A single turn carries every row of the set below to another of its rows. Some are shown first; where does it send the rows asked next?
J81: [  4 -33  -7   3  22  13 -31  64  -6 -14   4 -14  -5]
J822: [ 15   6   7 -29  -8 -27  13 -47 -21  17  34  11   8]
J625: [ 30  34   1 -21  29 -13  24  22   9 -13   5 -14  10]
J578: [ 29  39  -6 -12  14 -29  17  27   0  15  12 -32   1]
J560: [ 21 -66 -21  -4  -7   9 -30   5 -30  23  27  27   1]
J305: [ 24 -20 -18   9  20  14 -26  69 -15   2   6 -17  -5]
J389: [-11 -18  35  32 -24  26  -5 -23  -2  62  -6 -13   6]
J329: [-26 -28   6  22  15  10 -18  13  28  56 -31  18  21]
J84: [ 15  44   3 -18  20 -26   9  26   1 -10   2 -23  -4]
J442: [-21 -18  10  16  18  -6 -29  20  45  47 -25  24   2]
J672: [ -1  37 -20  35  22   0 -19  -3   6   7 -26  45   3]
J33: [-12 -26  41  39 -16  20 -17 -10  15  53  17 -17  -3]
J408: [  2 -70  -3  -8  -5  11 -27  -8 -27  11  36  22   6]
J409: [ 30  -7   2 -20  -7 -18  27 -48 -10   2  35   8   9]
J653: [ 28  -7  -8 -26 -12 -35  12 -39 -16  38  32  11   7]
J89: [ 21 -75   3 -11 -11  18 -15  -8 -15   4  27  16  -3]
J209: [  8  29  10  58 -13  26  -7 -33 -23  13  15   5  -2]
J261: [-11  20 -30  44  21   2  -8   5   8  12 -39  28  13]
J44: [  4  31  -2  56 -19  19   4 -32 -20  16 -16  -3  -2]
J458: [ 20 -34   2 -11  24  23 -17  61   5 -12  -4  -7  -4]

J84 -> J81
J560 -> J653
Now find these:
J458 -> J89
J44 -> J261
J442 -> J33

A single turn carries every row of the set below to another of its rows. Some are shown first; where does it send the rows asked next?
J404: [ 31 -29  15  37  18 -15 -26  25   9   1   5  -1  50  26   1 -30 -20  15
 -11  32  20   6  -9   1  15  13]
J814: [  8  19  18  43 -37  33 -25 -42  19  13  -3  24 -70 -10 -47  30   4  19
   9   2   8  56 -27  14  -3  10]
J742: [  8 -36  28  38  12  17 -33 -91  58  24  20   9  26   9  43  11   1  -1
  47  35  43  54   4  11   4 -14]
J231: [ 22  -5  38  54 -27   8 -22  47  53  49   5  21 -35  32 -29   3   9  -2
  68  30  10  25 -30  14   7  15]
J611: [ 38 -13  37  27 -18  11 -24 -13  21  33  -3 -25  53  -9  -8  19  23  17
  74  36  27  11  48  -4  19  21]
J98: [ 30   8  -9  -6  23 -15 -14  -6 -15   5 -26  -5 -12  28  -6   1  25   0
 -23  19  48  21   9   1   8  41]
J316: [ 23  12  18  35  -7  16  23 -95  23   7  13   3  57  -2 -13 -28 -14   9
  76  10  30  41   5   4   5   3]
J738: [ 14  -9  44  36  11  10 -17 -19  92  53  18  40  24  17 -27   8  20   6
  23  33  29  36 -70   8  19  11]
J527: [ 16   0  44  41  22   2 -26 -26  62  -6  31  49  36  43  -9  31 -15  17
  45  46  28  15 -44  12  25   7]
J950: [ 17 -38  17  42  15  -3 -10  37  47  47  -6   5  30  11  -5 -44   3   3
 -24  21  22  35 -22   5  17   8]
J326: [ -5  26 -29  49  19  27  18 -43  75  41   1 -26   9  10  -8  12  38   0
  30  -1   6  80   4  27   1 -11]
J901: [ 25  33 -45  25  13  13  -5 -56  26  22   0 -56  44   8 -15  14  32  12
  22   7  -1  41  -6  15 -12  11]
J179: [ 12 -41  20  22   5  19 -33 -86  58  56   1  -8  31  -4  33   1  20  -6
  29  31  45  59 -21   8  -3  -4]
J363: [ -2   9  13  44  -6 -25 -27 -66  12  18  27  25 -34  30 -16 -57  32 -14
  35 -24  30  68 -31   7   0   1]
J193: [ 44  18  29  43   5 -11 -14 -23  28 -13  44  20 -32  16 -16 -23  20  13
 -13   9  37  20  55  -3  20  18]
J149: [ 11 -24  44  60  25 -16 -11  30  51   1  21  27  26  26   4 -38 -13   9
   2  21  27  37  12   7  27  -5]
J800: [  8  -7   3  47 -12  48  40 -79  51  46   1  14  33  -5  -7 -29 -13   3
  66   9  24  57  -3  12  11  -6]
J4: [  2  15   6  46 -23  30  12   4  -1 -18  17   2 -57  21 -20 -31  64   7
  24   0  28  59  -9   2   2   1]
J391: [ 11  36  35  33 -28   7 -33 -50   3 -16   4  22 -56  -4 -50  31   6  20
  23   0  15  54 -20   8  -4  13]
J12: [ 38 -13  11  26   0  20 -34 -26  44  32  15  18  47  26 -22  25  -8  19
  15  49  15  -7 -74   5  11  27]
J723: [ 16  39 -21  60  18  16   0 -61  49 -14  35 -24  25  23  -3  18  12  16
  45   7  -3  48  36  24   3 -14]
J172: [ 18 -19 -36  55 -32  24 -31 -65  -1  43  23  12 -33  26 -12 -48   3  -4
  12  -8   3  31 -39   9  -4   6]
J757: [ 18   6 -17  38 -33  41   5   2 -21  -9   8 -14 -46  17 -21 -28  58  12
  10   7  19  38 -21   0  -5   9]
J102: [ 12  -1 -12  15  -3  30  31 -79  13  38 -29  -6  59   1  -8 -17 -10   0
  61  15  33  48 -24   9   1  11]
J888: [ 36   1  23  25 -24  -7 -37  41  14  39 -12  -3  -8  35 -31   9  11  -2
  61  36  13   6 -49   8  -4  34]
J337: [  6  23   9  21 -25  22 -31 -40 -12  -2 -25  15 -55   3 -42  43  -2  17
  13   8  14  50 -35  11  -6  18]
J630: [ 39  12  50  50 -24 -14 -41  30  27   7  27  15 -14  38 -30   5   1   8
  77  34   9   3 -14   7   4  20]
J373: [ -8  -4 -28  38   3  -2 -28 -58 -26  -7  -1  28 -26  61  12 -19 -12  -9
  44  -1  24  45 -28  16   3   2]
J537: [ 19 -22  40  49 -16  29  -6  -3  50  46  -3  -1  26  -4  -1  23  17  12
  79  34  28  32  58   6  30   5]
J70: [ 28 -38  12  23   2  19 -46 -95  32  29  14 -14  45   3  36  10   0   4
  31  40  38  32 -11   5  -8   1]
J602: [ 11  15  -8  43 -23  31   5   0 -27 -43  16   0 -44  32 -11 -17  44  15
  28  11  23  39  -3   3   2   3]
J542: [ 18 -24  27  20 -14  22  -8   4  35  67 -34 -22  38  -9  -6  22  35   3
  67  33  36  34  27   2  20  19]
J782: [ 19 -17 -15  42   3  35  10   4  43  47  -6  23 -56  20  -3  -8  15  -1
 -30  16  35  39  23  12  22  15]

J723 -> J326
J630 -> J231
Now find these:
J602 -> J4
J738 -> J12
J800 -> J102
J149 -> J950
J391 -> J814
J98 -> J193
J179 -> J70
J537 -> J542
J363 -> J172

